These views show one set of named points, seen from different sides, and a view may be mirrored.
A view may leave some points out. In some views, one point has been moved. Which views, in the order they come, and which point in each? Write no view if no view has one.

-- scene 1 --
panel a:
  poga -14 -17 -10 42 20 22 8 -13 5 -3 33 0
  kad -6 -20 1 38 11 6 -3 8 2 2 37 12
  mesug -7 -23 -1 39 13 14 5 5 5 -12 15 9
  kop -9 -23 -6 43 23 33 18 -2 7 -25 5 11
  kelil -3 -21 -5 46 30 33 19 2 10 -23 5 18
  Pepa -13 -16 -12 43 21 21 9 -15 7 -1 31 -2
  Kefu -5 -24 -1 42 22 28 14 6 6 -23 8 18
  pup -10 -23 3 34 2 5 -6 9 -2 -1 36 9
  boti -12 -26 -2 37 11 22 10 3 2 -23 9 8
  Doput -2 -23 -5 45 24 19 13 3 12 -18 0 11
  vave -16 -24 2 31 -4 5 -5 6 -6 -4 36 3
panel b:
  kad -25 26 11 18 -21 -13 -6 21 34 -21 -7 -11
  Pepa -15 32 -5 15 -20 -9 -10 -7 38 -13 -10 3
  boti -16 11 -2 4 -28 -2 -2 -1 45 -5 -3 -24
  pid -25 28 24 20 -23 -13 -4 12 29 -17 -13 -8
  Kefu -13 5 -16 7 -36 -3 -12 4 45 -8 -3 -23
  kelil -10 4 -26 6 -38 -3 -16 0 46 -7 -3 -19
  mesug -19 17 -3 8 -23 -6 -3 10 43 -12 -2 -20
  poga -10 16 -14 8 -32 -3 -12 -13 43 -5 -8 -10
  kop -10 7 -18 4 -35 -1 -11 -7 47 -4 -4 -20
  vave -27 26 26 13 -18 -9 5 12 35 -14 -7 -18
  Doput -13 11 -23 3 -26 -3 -8 5 50 -10 2 -22
panel c:
  Mosu 37 59 4 -35 8 -5 -99 13 60 5 -12 -31
  Kefu 39 59 11 -42 9 -5 -95 14 61 4 -9 -25
  boti 44 59 17 -55 13 -3 -82 13 62 0 -6 -13
  Pepa 51 51 49 -50 17 -12 -85 12 58 12 -10 -12
  pup 53 52 22 -57 27 -5 -58 6 62 -2 -15 -3
  kelil 37 61 15 -42 4 -6 -105 17 60 7 -6 -28
  kop 40 56 17 -35 10 -9 -101 15 59 10 -11 -28
  vave 55 47 23 -50 31 -8 -55 3 61 0 -21 -5
  Doput 39 55 11 -44 12 -11 -99 24 59 8 -7 -16
  poga 51 52 46 -49 17 -10 -83 10 59 10 -11 -14
  mesug 45 53 16 -48 19 -9 -81 15 60 4 -12 -11
  kad 51 55 27 -62 22 -4 -64 8 62 -2 -10 -2
panel d:
  kad 15 -36 -3 15 12 -11 17 9 25 7 3 2
  Kefu 4 -9 4 5 4 7 31 -18 17 7 15 4
  Mosu 1 -1 6 5 5 11 31 -25 13 7 16 8
  kop 0 -7 6 -5 -1 9 28 -22 18 9 11 2
  boti 0 -14 5 3 10 4 16 -17 16 7 5 8
  pup 13 -35 -3 16 18 -11 10 8 22 5 -2 7
  Doput -4 -16 6 5 2 12 24 -18 20 11 21 -3
  kelil 3 -7 5 0 -3 10 37 -20 19 10 20 -1
  pid 19 -34 -4 8 14 -17 13 11 24 5 -10 8
  vave 10 -34 -2 12 20 -12 2 5 21 5 -9 10
  Pepa 8 -31 1 -13 -5 -6 19 0 30 13 -2 -8
panel e:
  pup 13 15 0 1 32 -4 -44 17 27 -12 26 -3
  vave 7 8 -3 6 34 -1 -43 20 31 -8 26 -2
  Doput 7 31 -1 8 15 6 -16 21 6 -31 42 22
  Pepa -11 19 -18 -10 26 4 -22 8 17 -20 39 3
  mesug 8 22 -1 7 23 2 -27 20 16 -22 35 12
  kad 12 21 -2 -6 30 -4 -41 12 22 -16 27 -3
  Kefu 12 29 4 5 11 5 -11 18 13 -20 42 22
  kelil 9 33 1 1 7 6 -5 15 8 -24 46 24
  Mosu 13 28 7 11 7 7 -6 22 14 -19 45 28
  poga -9 18 -15 -9 26 4 -22 9 19 -17 38 3
panel f:
  vave -6 53 -27 14 -12 27 1 25 13 -19 -5 -14
  Doput -2 58 -21 28 9 34 7 24 43 17 -31 -14
  poga 4 55 -10 21 -16 35 -2 21 17 1 -35 -20
  mesug -2 56 -23 22 0 31 5 25 32 1 -19 -14
  boti -6 54 -31 27 6 37 8 30 25 7 -24 -14
  kad 8 59 -16 13 -11 27 0 23 26 -17 -11 -14
  Pepa 2 55 -7 21 -18 35 -3 19 18 2 -37 -21
  Kefu 7 58 -25 30 12 39 10 33 36 12 -30 -12
  kelil 10 59 -21 32 13 41 9 32 39 19 -38 -14
  kop 2 56 -25 33 10 42 9 31 31 19 -37 -15
Views that do not fit: panel b, panel c
  panel b moved: poga
  panel c moved: boti

-- scene 2 --
panel a:
  bana -30 45 -9 9 8 5 -18 -25 -21 -7 12 -12
  Disot -2 45 11 7 18 38 -16 -25 -43 -3 31 6
  Tadon -21 47 5 16 3 -3 -11 -22 -15 -5 25 -7
  nom -30 44 -6 13 0 -1 -13 -34 -21 -3 15 -6
  Nido -4 40 5 5 20 27 -22 -26 -50 -3 32 14
  novi -20 37 -8 8 6 1 -6 -23 -19 -3 19 -15
  gepat -26 38 -5 7 6 -17 -16 -31 -24 -5 19 -3
  zav -17 44 3 13 6 -1 -10 -22 -19 -6 20 -8
  bokuv -29 37 -7 7 2 -9 -13 -39 -23 2 28 -4
  vubig -18 31 -18 3 9 6 -13 -26 -35 1 24 -4
panel b:
  Tadon -31 -15 -13 5 20 16 28 -46 16 -31 -8 31
  Nido -52 -12 7 -18 13 3 23 -41 -2 4 11 32
  vubig -20 -10 11 -4 8 6 15 -41 9 -18 -1 27
  Von -70 -22 6 -14 14 7 33 -52 0 22 2 43
  nom -24 -12 -13 7 11 15 12 -39 17 -27 -7 21
  bana -27 -11 -5 5 12 13 15 -46 18 -32 3 14
  zav -29 -13 -9 1 20 14 22 -48 15 -30 -5 31
  bokuv -18 -5 -5 12 14 13 18 -32 13 -21 -13 26
  novi -20 -14 2 5 15 14 17 -52 17 -30 -6 28
  Disot -58 -19 5 -15 12 8 22 -53 4 5 9 33
  pom -27 -3 -3 -15 15 7 3 -38 6 -27 15 18
  gepat -18 -1 -8 6 21 12 18 -32 11 -31 -6 26
panel c:
  bana -4 2 0 -11 7 -22 12 -41 2 -21 0 14
  zav 1 -5 3 -6 -2 -15 16 -43 -6 -10 -7 10
  novi 3 -11 -1 -3 2 -21 15 -37 1 -13 -2 12
  vubig 4 -12 2 -11 7 -24 3 -36 5 -2 13 8
  Nido 4 -6 28 -24 15 -4 3 -46 -5 9 19 -12
  gepat -8 1 -8 -8 -3 -18 3 -36 -1 -2 -6 18
  Disot 5 -12 32 -23 14 -1 14 -48 -6 -1 17 -16
  Von 2 -23 41 -27 16 15 19 -54 -8 13 18 -22
panel d:
  Von -34 -5 -35 -30 7 14 -27 10 -23 -24 29 -25
  zav 8 -10 -19 -21 8 12 -13 4 -5 -7 -2 15
  bana 17 -4 -21 -10 1 19 -22 1 3 -9 1 18
  Nido -21 8 -26 -12 5 13 -29 6 -20 -26 16 -7
  vubig 0 -1 -9 -7 -6 4 -28 -3 -2 -16 -1 8
  Disot -22 4 -34 -21 1 15 -24 8 -14 -19 22 -10
  gepat 14 -11 -8 -5 11 13 -18 -2 -8 -12 -13 16
  nom 17 -7 -14 -13 6 21 -17 -5 4 -9 -7 9
  Tadon 12 -15 -18 -27 11 13 -14 3 -5 -8 -3 13
  novi 9 -11 -15 -15 -2 6 -17 0 3 -4 -2 16
  pom 2 17 -19 4 2 18 -18 2 -7 -15 -3 18
  bokuv 14 -17 -5 -8 8 14 -22 -7 -2 -12 -10 4
panel e:
  nom 13 1 -15 -15 -38 -4 -11 11 -16 -49 6 -12
  gepat 7 -7 -5 -13 -36 -11 -14 15 -9 -48 -2 -8
  Disot 2 -11 -25 -19 -7 18 19 14 -7 -32 14 -38
  Von -15 -14 -28 -28 6 23 28 16 -13 -28 16 -40
  vubig 14 -8 -6 -12 -28 -5 -3 26 -11 -50 4 -32
  Nido 0 -18 -15 -19 -13 15 16 21 -3 -27 10 -38
  Tadon 1 -1 -23 -8 -25 -11 -5 7 -15 -50 4 -9
  novi 13 0 -15 -8 -25 -10 -7 13 -12 -60 4 -20
  bana 19 0 -16 -10 -38 -9 -2 8 -7 -51 9 -17
panel f:
  vubig 55 39 -7 6 91 2 -12 23 -31 23 20 -64
  gepat 49 39 -9 0 90 -6 -26 23 -19 44 25 -74
  Von 82 79 -38 18 73 9 -9 2 -51 26 -1 -49
  nom 58 39 -2 7 92 -12 -23 25 -27 45 14 -77
  Tadon 72 41 -15 -1 90 -10 -22 18 -23 48 17 -75
  zav 69 39 -16 3 88 -8 -19 21 -20 44 17 -73
  novi 68 34 -8 1 91 -9 -14 29 -22 37 19 -68
  Nido 62 62 -29 21 78 13 -12 8 -39 20 6 -62
  bokuv 50 44 -2 -3 93 -10 -25 24 -30 44 23 -67
  pom 47 35 -13 25 84 5 -16 23 -19 26 12 -80
Views that do not fit: no view
